In the data rows, 128 means zero.
Each row below has a hidden score, from 0 to 20, with 10 about the middle. What is it? The score is a weighted sum of the row's numbers plus the product of two more (or one squared), each taken from its middle value.
[156 144 124 113 145 104 147 140 113 142 153 140 112 134 130 136 130 118
 140 155 128 142 147 113] 6
[144 141 118 141 141 114 125 105 138 125 125 140 144 152 120 137 116 123
 111 143 137 145 119 100] 8
[107 154 171 111 147 128 129 179 160 113 142 141 184 144 162 118 156 133
 115 106 167 119 170 154] 13
[121 123 140 104 160 148 147 139 145 154 136 153 142 157 151 117 153 137
 156 142 155 132 154 143] 10
[135 138 117 135 134 149  98 117  94 178 170 141 138 136 163 184 133 140
 129 136 154 148 116 150] 9
[ 83 131 160 104 136 126 129 170 157 105 131 126 171 127 161 120 140 135
 112  94 155 115 156 161] 15
[133 127 119 127 125 142 142 132 135 138 125 142 108 144 112 130 140 126
 158 143 130 136 146 135] 10
[155 111 183 130 109 121 120 154 126 103 107 106 169 115 129 134 127 138
 131 120 136 123 115 131] 11
[100 125 163 114 113 117 105 149 124 136 144 119 122  96 159 136 112 149
 124 122 139 121 137 136] 11
[120  72  50 170 165 112  80  39  82  66  74  61 104 144  96  73  43  75
  45 122  55 111  41  39] 6
[142 127  90  36  73  89 173 171  79  88  81 113  65  56  49 129 125  84
 185 104  71 106 178  92] 10
[152 149 117 105 122 104 147 150 127 116 126 135 105 112 104 139 135 134
 135 137 120 132 145 119] 9
[152  91 211 130  88 117 132 166 111  99  93  84 200 115 132 139 117 138
 136  93 141 103 107 125] 13
[144 135 113 134 143 133 137 127 142 125 129 132 113 136 127 121 130 143
 126 142 128 134 126 125] 9
[177 153 112  86 104  50 153 169  85 100 136 115  91  85 100 174 111 109
 131 121  99 128 147  91] 3
[147 146 129 124 147 130 139 143 147 138 135 149 132 144 131 121 150 137
 132 141 145 134 139 134] 8
[154 108 178 105  98 124 122 132 110 132 105 120 160 116  69 120 118 125
 168 150 128 129 128  91] 14
[133 134 132 117 151 140 145 133 145 145 139 149 138 150 145 125 149 138
 148 146 146 134 147 140] 9
[150 129 170 117 131 141 140 148 137 147 134 143 164 141 112 131 144 136
 165 151 146 138 143 123] 11
[130 124 116 127 141 105 114  93 117 137 151 125 106 133 126 141 109 118
 117 149 132 137 108 115] 6
[ 87  80 146 118 126 122 145 120 117 124  96 108  94 124 140 151 107 123
 119 139 111 104 140 123] 10
[133 131 121 120 142 132 140 127 141 139 133 140 118 138 132 130 137 141
 137 150 135 134 141 131] 9
[121 139 136 121 123 114 127 142 150 109 127 127 127 117 132 127 130 142
 114 118 136 143 132 139] 14
[142 138 118 115 131 120 146 137 137 123 127 138 108 125 120 134 133 138
 135 142 123 135 140 126] 9
[114 108 134 151 127 140 133  95 129 123 105 111 112 134 132 121 117 140
 100 109  94 102 109 133] 11
[136 137 129 118 143 134 142 132 142 140 137 145 126 143 134 130 143 139
 139 147 141 133 142 134] 9
[115  99 166 114 108 105 121 140 127 101 105 103 127  98 130 138  98 139
 124 122 122 111 124 113] 10
[178 124 137 172 123 132 116 148 118  71  96  88 148 120 111  96 107 116
  94 106 119 113  80 102] 8
[129 137 130 145 124 143 135 114 146 125 120 132 116 124 123 116 125 150
 127 116 101 120 122 134] 12
[176 115 195 128 125 116 104 121  84 166 153  48 183 141  82 144 106  93
 154 165 148 145 117  84] 4
[101 136 149 128 144 104 101 125 127 132 166 120 154 139 159 153 111 109
  96 117 155 128 122 142] 8
[116 132 123 145 112 131 124 116 136 137 133 129 112 116 132 124 130 141
 122 109 108 122 121 147] 12
[127 132 105 127 132 107 123 111 131 122 151 128 109 123 121 143 113 121
 120 145 127 137 116 121] 7
[132 128 109 121 110 146 128 124 131 139 126 136  99 111 116 121 132 138
 148 136 123 140 134 138] 13
[116 156 126 167 103 114 128  84  99 131 142 176 177 153  53 142 138  36
 126 138 128 165 118  93] 17
[138 138 123 117 150 136 145 140 140 140 134 149 129 147 133 121 148 133
 134 148 143 135 144 131] 10
[109 106 123 128 120 118 148 122 124 108 112 115 105 122 113 144 130 111
 118 137 112 115 129 133] 10
[138 140 133 108 164 145 146 149 141 154 143 156 156 161 149 124 163 135
 150 113 154 131 159 138] 8
[116 150 110 116 121 110 142 145 149 102 142 138 130 110 112 139 144 116
 132 138 127 127 142 135] 9
[108 124 140 123 125 122 142 136 140 125 131 132 106 118 130 141 122 134
 133 133 118 123 143 134] 10
[135 136 123 122 137 128 139 129 143 133 134 139 116 136 129 128 136 140
 134 146 135 136 134 132] 10
[136 136 125 124 137 129 138 131 143 133 135 139 116 135 130 128 136 143
 135 145 135 136 136 134] 10
[140 112 141 158 115 168 151 133 122 121 123 118 135 130  80 132 122 113
 153 125 103 130 127 123] 12
[138 139 127 123 140 130 138 133 142 136 134 141 120 137 130 126 138 139
 135 146 138 137 137 132] 9
[125 146  91 114  96 140  66 140  86 175 188 119 161  99 168 129 133 139
 118  94 162 133 121 161] 13
[135 113 119 154 164 120 104  89 119 102 121 117 150 161 134 127  98  92
 104 149 139 142  97  94] 6
[134 134 139 106 160 147 147 149 138 150 141 158 149 160 149 116 163 132
 148 146 159 134 159 136] 11
[127 111 110 152 158 116 105  84 116 116 118 112 133 151 126 125  93  98
 102 151 130 134  93  92] 6
[129 126 138  58 162 151 145 141 137 156 192 155 145 163 148 114 160 131
 147 148 151 131 156 140] 17
[155 138 146 145  53 114  43 162  64 132 156  75 194  64 151 156 110 142
 108  81 153 134  85 148] 13
[139 128 106 136 140 132 135 120 139 119 125 125 103 130 123 116 124 142
 121 141 123 132 120 124] 9
[164 141 124 165 157 108 120  98 146 119 121 154 194 173 116 142 115 108
  92 132 154 147 110  76] 6
[143 138 121 112 127 112 146 142 135 121 124 134 104 119 142 138 132 138
 136 147 120 133 142 123] 9
[103 122 129 142 120 142 145 113 138 125 130 130 106 124 114 135 128 120
 123 105  96 117 129 144] 11
[135 134 128 120 139 130 139 131 147 135 136 141 120 135 134 129 135 142
 138 144 136 137 136 133] 10
[130 134 113 126 121 141 119 127 134 148 138 135 116 121 141 123 135 136
 133 135 135 136 128 139] 12
[115 117  95 118 101 162  96 113 121 160 133 123 109  99 151  99 130 158
 121 112 132 131 114 150] 17
[138 141 129 121 147 133 139 134 144 145 139 148 133 145 138 127 146 141
 143 112 142 136 143 133] 9
[134 133 129 120 140 130 139 128 143 137 134 153 120 139 133 129 138 141
 135 145 136 136 137 134] 10
[136 137 140 102 162 141 147 147 141 156 136 154 143 162 146 119 158 132
 151 112 155 130 151 144] 9
[159 153 118 162 158 101 110  89 133 139 125 146 208 180 111 146 114 101
  95 131 156 152 112  66] 5
[135 133 126 122 138 130 139 131 144 134 136 142 118 136 131 129 136 141
 136 145 136 137 137 131] 9
[ 80 140 103 114 101 110 153 146 141  82 143 130 123  94  92 134 141  87
 134 108 103 113 147 144] 11
[122 136 124 121 122 128 141 128 133 134 140 146 110 126 110 127 141 121
 140 147 126 137 137 136] 11
[107 121 101 127 107 120 103 100  99 142 160 115 106 104 125 147 111 110
 114 111 121 145 112 138] 12
[132 134 128 195 146 109  92  37 133 110  94 102 216 172 110 117  80 114
  51  74  97 116 110  62] 9
[121 136 133 114 155 144 177 145 143 150 142 149 117 154 146 124 158 136
 149 142 154 137 154 138] 12
[ 39 107 152 199  64 117  49  63 133  57  38  76 135  67 169   3  76 178
  49   0   5   0  31 110] 16
[117 146 113 115 117 106 141 141 151  99 137 133 121 106 111 127 135 125
 131 133 123 125 137 133] 10
[143 125 129 150 157 121 109 147 127 126 127 123 151 157 135 129 109 108
 114 152 144 142  99 105] 7
[153 135 106 162 142  90 106  77 126 111 115 136 173 158  99 136  95  99
  81 129 138 147  99  60] 6
[ 86 110 152 104 138 115 137 153 140 121 121 131 118 116 156 132 111 145
 129 142 126 110 161 121] 12
[160 143 105 150 162 147 170 135 141 119 124 137 134 152 131  94 145 143
 115 134 138 125 123 117] 9
[123 131 126 118 108 113 138 143 135 117 120 130  97 101 134 134 124 146
 152 118 115 129 136 124] 11
[120 143 109 124 110 139 120 137 141 140 147 135 129 108 140 122 143 147
 136 132 137 135 134 152] 13
[138 142 135 114 155 148 147 142 140 150 136 157 150 157 139 124 155 138
 143 158 155 131 153 139] 10
[137 144 115 127 120 130 112 135 123 147 202 128 130 119 142 136 133 143
 129 130 144 141 128 146] 8
[ 99 126 138 104 116 142 153 129 122 150 153 162 124 134  98 120 166  88
 173 137 136 136 157 152] 14
[ 99 164 114 105 116 104 147 168 162  84 154 148 159 104 112 124 159 106
 144 120 134 121 154 144] 11
[114  79 145 147 124 143 145 106 102 125  92  96  93 137 127 151 114 116
 118 130 104 110 115 137] 11
[205 108 156  99  28   8  90 114  32  40  28  71 187  50   0 139  46  53
 106 100  60 116  92   0] 8
[127 127 122 117 146 134 142 128 140 139 134 142 116 141 133 127 139 136
 140 155 136 137 139 129] 10
[126 143 140 123 141 129 136 149 150 130 140 137 145 159 145 130 174 138
 131 132 149 130 147 143] 13
[133 139 165 177 165 121  98  94 123 125  92  95 174 190 157 105 136 115
  68  62 123  89  72 143] 10
[112 128 107 118 103 116 100 130 117 132 144 112 111  93 145 136 110 141
 118 123 128 129 124 132] 11
[136 137 125 125 140 129 139 132 145 137 133 141 118 134 129 130 140 143
 136 145 137 135 136 133] 9
[116 152 103 153 126 134 144 134 159  85 135 125 135 115 123 108 131 134
 112 113  99 117 119 133] 11
[129 138 106 123 117 131 108 131 123 146 155 125 125 118 143 135 130 144
 128 129 141 139 124 141] 10
[141 139 129 116 158 142 146 143 142 152 140 158 147 158 145 121 160 138
 144 146 155 135 155 134] 9
[138 138 128 118 151 133 140 141 142 145 137 148 135 147 138 123 149 135
 138 145 145 131 148 132] 8
[112 135 180 154 132 161 124 161 150 115 121 115 156 124 155 134 122 146
 125  98 131 120 129 161] 14
[147 146 130 126 138 123 137 138 146 131 135 142 127 136 129 126 142 142
 132 143 140 133 137 131] 8
[ 83  75 169  96  96  88 112 142 115  87  89  82 114  81 136 136  78 137
 113 112 106  87 126  98] 11
[ 92 102 139 127 134 136 157 126 112 133 135 122 108 147 108 157 143  68
 135 103 118 123 139 162] 10
[107 126  80 109  85 129  64 121  84 158 169 101 129  86 155 130 112 138
 117  94 144 130 110 148] 13
[117  93 128 128 132 131 145 109 114 129 105 115  98 138 124 144 126 119
 119 140  98 119 136 131] 10
[ 23  65 124 108 112 169 178 114  94 124 135 134  93 132  78 146 143  24
 148  48  72  88 163 169] 13
[177 119 135 182  80  96  89  80  93  96  72 112 213 132  45 167  60  61
 118 101 121 158  83  36] 15
[115 128 128 125 134 141 150 129 141 137 138 146 115 138 123 137 140 123
 138 135 123 131 145  97] 14
[ 35   0 207 144  84  74  79  36   0  72   0   0 125 104  69 172   0  17
  75 138  53  60  58   6] 17
[144 144 136 122 150 133 142 150 148 140 138 155 138 126 141 121 150 139
 139 139 148 132 143 143] 9
[115 155 100 124  95 136 118 143 140 128 149 132 132  90 126 119 146 144
 134 122 131 134 133 156] 14
[109 138 113 122 116 102 126 112 121 118 160 131 113 112 106 141 123  95
 130 140 123 137 118 129] 8
[131 124 122 148  94 145  94 118 120 124 117 101  99  91 129 114 102 155
 118 107 108 120  93 138] 15
[143 154 136 117 168 145 146 155 142 153 137 164 155 164 140 114 166 133
 143 149 159 136 153 132] 11
[147 151 141 119 158 138 142 151 146 152 142 158 157 164 147 118 166 136
 150 141 157 131 157 146] 7
[101 127 140 111 130 127 131 140 153 115 132 125 135 126 146 129 130 138
 121 119 143 125 143 146] 12
[ 55  94 174  76 144 113 141 168 144 129 107 130 123 109 183 127 104 147
 133 133 127  93 179 119] 13
[156 136  99 120 127 116 155 145 120  99 112 119  90 113 107 129 119 137
 130 132 101 127 136 105] 9
[130 140 139 147 137 107 124 122 146 120 124 140 147 139 130 148 108 132
 112 144 134 141 129  98] 9
[117  83 144 133 130 131 153 114 112 124 100 111 105 144 126 149 131 118
 116 132 118 109 127 140] 10
[139 140 125 126 135 125 138 134 144 128 134 141 115 132 128 129 136 143
 132 143 134 136 132 131] 9
[158 137 108 147 165 154 141 138 139 118 119 134 131 152 136  87 144 141
 117 130 133 124 122 117] 8
[134 135 128 124 141 132 141 139 144 133 136 142 120 139 131 124 140 139
 135 145 136 133 138 130] 9
[139 137 123 123 137 121 137 130 141 134 134 139 115 134 126 131 136 140
 135 148 133 137 135 132] 9
[129 132 126 142 135 130 147 118 139 132 137 143 127 143 119 149 130 119
 126 138 125 142 133 125] 10
[126 140 153 140 126 135 127 143 148 118 128 125 131 121 140 123 123 145
 126 124 130 130 132 148] 13
[156 118  70 151 182 162 141 125 120  97  97 113 115 157 122  57 124 130
  90 126 120 115 104 113] 10
[106 128 121 141 110 123 136  92 118 133 136 154 128 136  84 142 125  83
 137 142 120 153 124 114] 13
[130 132 104 126 118 139 116 122 133 146 136 130 111 118 137 120 133 151
 130 134 134 136 125 139] 12
[132  97 108 187 175  99  72  54  94 102 106  95 172 174 122 116  63  52
  73 150 136 143  54  65] 5
[141 137 123 137 144 123 132 119 142 127 117 143 137 147 124 136 127 129
 120 145 139 144 141 113] 9
[144 133 128 121 139 111 130 128 135 128 123 126 116 139 127 133 136 130
 124 139 142 136 123 129] 8
[133 133 117 125 124 137 124 127 140 142 135 136 113 121 137 123 135 151
 132 137 135 138 127 141] 12
[131 129 126 119 140 131 140 128 146 136 135 140 117 137 128 130 133 141
 139 145 134 137 137 131] 9
[146 125 153 121  84  93 128 159 113 125  98 103 118  79 116 146 114 136
 143 116 106 117 122 111] 9
[135 134 129 117 142 133 142 133 145 139 140 143 127 142 135 128 139 140
 142 143 141 138 143 130] 9
[120  92 104 153 170 116  93  70  66 122 122 110 147 166 127 116  83  81
  91 158 132 140  89  75] 11
[135 147  99 147 140 136 146 141 154  95 135 130 128 122 107 115 134 138
 125 136 125 132 125 129] 10
[137 135 121 123 129 134 142 132 139 131 130 141 107 130 132 127 153 136
 179 148 129 141 139 132] 9
[125 128 108 123 110 150 107 125 131 156 139 133 122 110 150 110 137 154
 132 120 140 132 124 148] 14
[141 119 138 122  82 145  96 122 113 153 124 118 134  74 109 117 121 152
 148 131 128 138 114 129] 15
[112 135 150 111 142 135 135 157 151 129 140 140 161 141 154 125 143  92
 131 115 158 127 158 151] 13
[144 124 143 136  99 124 104 136 114 128 136 107 142 103 134 149 117 145
 129 125 135 134 112 136] 11
[154 131 122 118 140 132 139 125 140 136 134 137 113 137 131 129 135 141
 136 147 132 135 139 130] 8
[ 96 127 142 197  94 116 103 111 141 103  99 115 120  96 149  86 113 161
 115  72  90  85  91 127] 14
[145 118 134 111 150  81 114 123 110 121 111 105 126 162 126 139 141  94
 105 123 165 125 107 126] 4
[155 140 181 161 142 173 130 152 137 135 127 129 147 143 147 136 130 150
 151 127 130 130 127 155] 11
[129 136 133 102 167 153 148 144 142 134 135 156 150 164 147 111 162 128
 147 148 154 134 160 140] 13
[128 129 108 124 113 136 113 118 131 141 135 127 106 113 137 117 130 152
 127 129 130 133 121 138] 12
[159 117 180 109 124 144 136 148 127 153 125 141 179 144 101 131 139 128
 176 154 148 136 146 116] 10
[127 129 118 119 138 131 137 122 139 134 131 137 108 134 128 128 131 137
 134 148 129 137 136 128] 10
[121 135 129 148 134 140 126 101 145 126 122 129 126 133 136 110 123 153
 108 109  99 112 114 131] 10
[148 142 116 100 116  97 146 147 124 109 118 128  96 104 116 138 127 132
 137 133 111 125 146 113] 8
[135 134 124 125 135 126 137 128 143 134 134 139 114 132 128 131 133 143
 134 145 131 138 134 131] 10
[156 164 136 125 102 106 162 151 121  95  99 118 116  89 117 137 117 152
 119  80  25  99 145 114] 9
[113 138 118 118 114 118 140 132 140 116 141 141 111 111 108 127 137 117
 140 138 121 136 136 137] 12
[135 133 124 122 139 130 139 126 144 134 133 139 114 136 130 130 134 141
 135 145 134 138 135 133] 10
[120 152 142 171 149 161 126  99 148 131 117 132 160 153 153 165 140 161
  92  83  84  95 109 138] 7
[168 162 126  95 139 109 163 176 114 127 123 149 125 130 115 135 153 126
 154 140 130 130 169 110] 10
[133 134 130 121 141 131 137 132 147 137 114 144 124 140 135 129 140 146
 140 142 139 135 139 134] 10
[130 127 119 119 138 131 138 123 140 133 132 138 109 135 128 128 131 140
 133 147 130 137 134 129] 10
